Each row has a name. After each piece below comes the name of the row it's from, unless a question asks for something else. Each question is about the rows just above it. Places in a row count from 1.

Columns, left to right: F S M Z D U
Q_393: [ 63.9  21.4 -54.9 -28.7  15.2 -24.1]
Q_99: [ 63.9  15.2 -54.9 -28.7 -24.1  21.3]
Q_375: [ -2.8 -55.0  -5.1  33.0 -66.9 -92.9]
Q_381: [-77.9 -79.9 -75.1  -4.5 -79.8  11.3]
which: [ 63.9  21.4 -54.9 -28.7  15.2 -24.1]
Q_393
which: [ 63.9  15.2 -54.9 -28.7 -24.1  21.3]
Q_99
[-54.9 -28.7 -24.1  15.2  21.4  63.9] is which row reordered?
Q_393

Columns, left to right: R T Q H X
Q_331: [23.9 -7.6 -8.1 36.2 -5.0]
Q_27: [23.9 -7.6 -8.1 36.2 70.9]
Q_164: [  4.9   4.9   1.0 -49.3   4.9]
Q_604: [ 25.6 -23.1  -1.6  -9.5 -37.9]
Q_359: [  4.9   0.9   4.9 -49.3   4.9]
Places of [4.9] in row Q_359:
1 3 5
Put [-37.9 -23.1  -9.5  -1.6  25.6] back in order: which row is it?
Q_604
Row and place where [ 25.6 -23.1  -1.6  -9.5] starts:
Q_604, 1
[ 1.0 -1.6  4.9] is in which column, read top down?
Q
Put [  4.9 -49.3   4.9   0.9   4.9] back in order: which row is it?
Q_359

Columns, left to right: V N J K Y
Q_243: [ -5.9 -15.0  33.6 -12.0  30.5]
Q_466: [-25.6 -12.1  90.8 -25.6 -17.4]
Q_34: [ 54.5  16.0 -64.7  16.8 -25.7]
Q_493: [-61.3 -18.3 -26.2  24.1  19.1]
Q_246: [-67.5 -12.0  31.0 -31.9  14.7]
Q_455: [  2.1  31.5 -60.4  61.7 -37.2]
Places of [-25.6] in row Q_466:
1 4
Row and place where [-12.1  90.8] starts:
Q_466, 2
Shared by Q_243 and Q_246:
[-12.0]

Columns, left to right: A P L W E B
Q_144: [ 15.8  11.6   7.0 -36.8 -40.6 -39.5]
Q_772: [ 34.1  72.2 -22.0 -17.9  -6.7 -23.9]
Q_24: [ 19.9   0.7   0.7  19.9 -64.3  19.9]
Q_889: [-39.6 -36.8  11.6  15.8 -40.6   7.0]
Q_694: [ 34.1  72.2 -22.0 -10.5 -26.4 -34.0]
Q_965: [-21.7 -19.9  24.8  20.7 -19.7 -43.7]
At which places does Q_24 hold [19.9]?
1 4 6
Put [-39.5 -40.6 -36.8   7.0  11.6  15.8] back in order: which row is it?
Q_144

Columns, left to right: Fafu Zolof Vugo vuv kifu sumu giluk rit runur
Q_155: [ -7.3  -1.9 -22.9  25.3   1.3 -62.8  63.6  -9.5 -26.7]
Q_32: [ 48.5  37.6   6.9  40.3   0.6  33.6 -21.1   4.7  -8.6]
Q_413: [-19.5 -12.0 -24.0  23.9   6.9 -75.4  65.5 -10.0 -19.3]
Q_212: [-20.1   8.5  27.4 -39.5  -7.1  22.0 -20.1  10.2  19.7]
Q_306: [-10.4  -9.7 -38.5  48.1  -7.4  -7.2  17.7 -16.2 -80.4]
Q_748: [ 23.9   6.9 -75.3  22.7  -8.4 -52.1  37.0  11.0   2.2]
Q_558: [ -5.4  -9.1 -42.7  39.4 -15.1  -2.6  18.1 -12.5 -71.2]
Q_408: [-26.8 -20.2 -20.7 -17.6  -9.5  11.8 -41.9  10.9  21.8]
Where does [ 23.9   6.9 -75.4] start? Give its row and place.
Q_413, 4
Row and place where [-42.7  39.4 -15.1  -2.6] starts:
Q_558, 3
Which column holds [ 37.6 -12.0   8.5  -9.7   6.9  -9.1] top down?
Zolof

Columns, left to right: dugo kavov neful Nak dube
Q_579: [-2.3 11.0  3.3 -0.5  7.7]
Q_723: [ -5.9  13.7   4.9  11.0 -66.3]
Q_236: [ -4.2  13.2   7.7  13.3 -64.1]
Q_383: [ -7.1  12.1   7.8  -7.1 -59.3]
Q_743: [  5.0  -7.1 -59.2   2.8  12.1]
Which row holds these entries in another order? [-59.3  -7.1  -7.1   7.8  12.1]
Q_383
Places of [7.8] in row Q_383:
3
Which value is in both Q_579 and Q_723?
[11.0]
The one value in Q_236 and Q_579:
[7.7]
[  7.7 -66.3] is in which column, read top down?
dube

Columns, left to right: bipaf netu funef tob modaf lobek rasid somor
Q_434: [ 11.7  -5.5  -4.2 -65.3   5.9  -8.2   0.5   7.1]
Q_931: [ 12.4  -7.2  -4.7 -68.2   5.4 -18.3   0.6  13.2]
Q_79: [ 10.5  -7.0  -0.5 -72.4   3.9  -4.8   1.9   8.6]
Q_260: [  9.2  -6.0  -6.4 -59.6   4.8   9.4   4.7   3.4]
Q_791: [  9.2  -6.0  -6.4 -59.6   5.4  -7.9   0.8   6.5]
Q_46: [  9.1  -6.0  -5.5 -55.2   6.3   0.3   0.4   3.8]
Q_518: [  7.1  -7.8  -4.8 -65.5   5.7  -1.6   2.9   6.9]
Q_866: [ 15.0  -5.4  -4.2 -59.4   4.7 -17.5   0.4  10.9]
Q_805: [  8.9  -6.4  -6.1 -63.6   5.3 -10.6   1.0   8.9]
Q_840: [ 15.0  -5.4  -4.2 -59.4   4.7 -17.5   1.3   8.4]
Where does [-17.5   0.4  10.9] start? Give its row and place.
Q_866, 6
[11.7 12.4 10.5] is in which column, read top down?
bipaf

Columns, left to right: mudod Vezo bom kuz busop Pak datak
Q_631: [-49.6  39.1  -1.4 -21.5   4.6 -18.4 -69.1]
Q_80: [ 36.1  22.7 -39.9  11.8  -8.9  22.3  -0.3]
Q_42: [-11.2  -8.2 -10.3  -8.2  -8.2   0.2  -8.2]
Q_508: [ 11.8  -8.9  -0.3  36.1 -39.9  22.7  22.2]
Q_572: [-21.4 -21.4 -21.5  31.4 -21.4  -0.4  25.4]
Q_803: [ 48.7 -61.2  -2.8  31.4 -21.4  -0.4 -28.5]
Places of [-0.4] in row Q_572:
6
[ 22.7  22.2  11.8  -8.9  -0.3  36.1 -39.9] is which row reordered?
Q_508
Places of [-21.4] in row Q_572:
1 2 5
Places of [-8.2] in row Q_42:
2 4 5 7
[-8.2 22.2 25.4] is in which column, read top down?
datak

